First come named turns, each shown by rows before and after it. For each pair of rows after them, which turns, in which order, take the first row to the second? The first pair is done for you.
turn Z382:
-3.95	-1.71	-4.38	-1.57	+3.04	-2.63	+1.83	-3.38 => -0.46	-3.47	-2.24	-1.26	-3.67	+3.15	+0.67	-5.25
+0.64	+1.12	-1.79	+0.25	+1.01	+2.15	+4.11	-2.67 => +1.51	-0.79	+1.57	-2.47	+0.58	+1.28	+4.15	-2.04
-0.32	-3.40	-0.03	-1.11	-2.48	+0.05	-2.99	-0.76 => -2.30	-1.94	-2.17	-0.39	+1.11	-2.74	-2.42	-0.03
turn Z699:
+0.18	-3.13	+0.46	+0.06	+2.57	-1.40	-0.76	+2.73 => -0.33	-1.15	-0.28	+0.12	+3.49	-2.38	-0.10	+2.62
-2.29	-0.29	-4.49	+0.29	+4.85	-0.31	+5.24	-0.34 => -2.62	-2.10	-7.16	+3.24	+1.10	+1.53	-0.38	+0.30
+0.66	+1.99	+0.43	+0.04	-3.30	+0.68	-2.64	-0.18 => +1.67	+0.22	+3.12	-1.94	-2.46	+1.15	+0.04	-0.39
turn Z160:
+0.79	+0.64	+0.63	-0.92	-1.56	-1.24	-3.60	+0.15 => +0.29	+1.18	-1.60	+1.00	-1.28	-0.42	-3.55	-0.13
+0.03	-1.10	-1.02	-1.51	+0.12	+0.99	+1.87	-2.09 => +0.71	-2.00	+1.24	-2.66	-0.35	+0.24	+0.67	-0.50
+0.41	+2.10	+0.53	-3.32	+0.05	-1.80	-0.75	+0.28 => +0.59	+1.48	+0.26	-1.50	+0.06	-1.32	-2.87	+2.32
Now pairs of rows:
Between the rows of a pair lie 2 to 3 turns.
-0.51	-1.21	-1.18	-0.97	+1.62	-1.23	+1.15	-0.38 => -0.52	-0.55	-1.32	-1.36	+1.07	-1.04	+1.58	-1.04 -> Z382, Z160, Z382
+0.92	-2.13	+0.17	-0.48	+2.37	+0.64	+3.37	-0.26 => +1.41	-1.93	+0.93	-1.19	+1.53	+0.89	+3.45	-0.84 -> Z382, Z160
-2.13	-1.96	-1.97	-3.07	+2.50	-4.00	-1.81	+1.24 => -1.45	-4.00	-0.96	-3.48	+1.72	-3.06	-1.85	+1.39 -> Z699, Z699
+1.60	+0.21	+1.03	+1.40	-0.32	+2.32	+2.63	+0.16 => +0.65	+0.31	+1.99	+0.12	+2.22	-0.73	+2.39	+1.74 -> Z160, Z382, Z160
-1.42	+1.67	-2.02	+2.97	+3.16	-1.96	-1.27	+1.97 => -0.93	-2.03	-3.09	+3.07	-1.17	+0.94	-3.11	-0.25 -> Z160, Z699
-0.79	-0.19	-1.27	-1.16	-1.75	-1.41	-0.33	-2.18 => -1.09	+0.11	-1.28	-1.00	-1.03	-2.34	-0.90	-1.24 -> Z160, Z382, Z160
+3.03	+0.33	+3.68	+1.52	+1.05	+1.60	+0.62	+3.33 => +2.28	+1.86	+2.15	-0.29	+1.37	+1.72	+4.62	-0.74 -> Z160, Z160, Z160
-0.74	-0.32	-0.25	-1.83	-0.33	-1.39	+0.65	-2.63 => -0.92	-1.11	-0.16	-1.80	-0.23	-1.68	+0.06	-2.19 -> Z382, Z699, Z382
-0.09	-0.07	+0.98	-0.29	+2.75	-0.41	+2.48	+0.07 => +1.24	-1.31	+2.79	-0.58	+0.48	+0.84	+1.00	+0.73 -> Z160, Z382, Z382
+1.62	-2.59	+1.02	-1.40	+0.60	-0.49	+0.60	-0.11 => +0.69	-2.13	-2.36	+1.45	+0.79	+0.41	-0.10	-0.47 -> Z382, Z699
-1.39	+1.36	+0.52	-1.04	+1.91	-3.72	-0.46	+0.32 => +0.58	+2.70	+1.21	-0.57	+0.08	+0.42	+2.98	-2.16 -> Z382, Z699, Z699
+1.26	-3.15	+2.16	-0.45	+1.58	+1.46	+3.69	+0.92 => -0.53	-0.70	-3.08	+3.87	-0.91	+1.51	-2.45	+1.37 -> Z699, Z699
-1.09	+0.71	-1.15	+0.52	-0.26	-1.59	-0.29	-0.66 => -0.20	-1.41	+0.81	-1.12	-0.82	-1.12	+0.51	-0.78 -> Z160, Z699, Z699
-1.39	+0.31	-2.17	+1.12	-0.59	-0.75	-0.79	+0.14 => -0.92	-1.52	-1.33	+0.00	-1.98	+0.00	-0.36	-1.04 -> Z160, Z699
-2.52	+2.84	-2.69	+0.92	-0.13	-2.32	-0.38	-1.85 => -2.10	-3.51	+0.39	-1.97	+0.10	-3.09	-0.54	-0.90 -> Z699, Z160, Z382
-0.71	-1.12	-0.09	+0.51	-2.36	-0.40	-3.41	+2.04 => -1.84	+0.84	-2.85	-0.44	-1.76	+0.26	+0.96	-2.54 -> Z160, Z160
+0.86	+4.37	-1.76	+3.69	-0.22	+2.07	-1.52	-0.20 => +3.09	+1.51	+2.84	+0.56	-2.95	+3.03	-2.06	-0.11 -> Z382, Z382, Z382
-0.93	+2.00	-2.43	+1.34	-1.81	-0.96	-3.75	+0.14 => -0.01	+1.70	+1.25	-3.72	-2.23	-1.84	-0.39	-1.99 -> Z160, Z382, Z699
+0.54	-1.53	+1.90	-2.33	-0.07	-1.30	-0.92	+0.71 => -0.41	+1.12	+0.09	-0.37	+1.16	-2.15	-2.04	+1.79 -> Z699, Z160
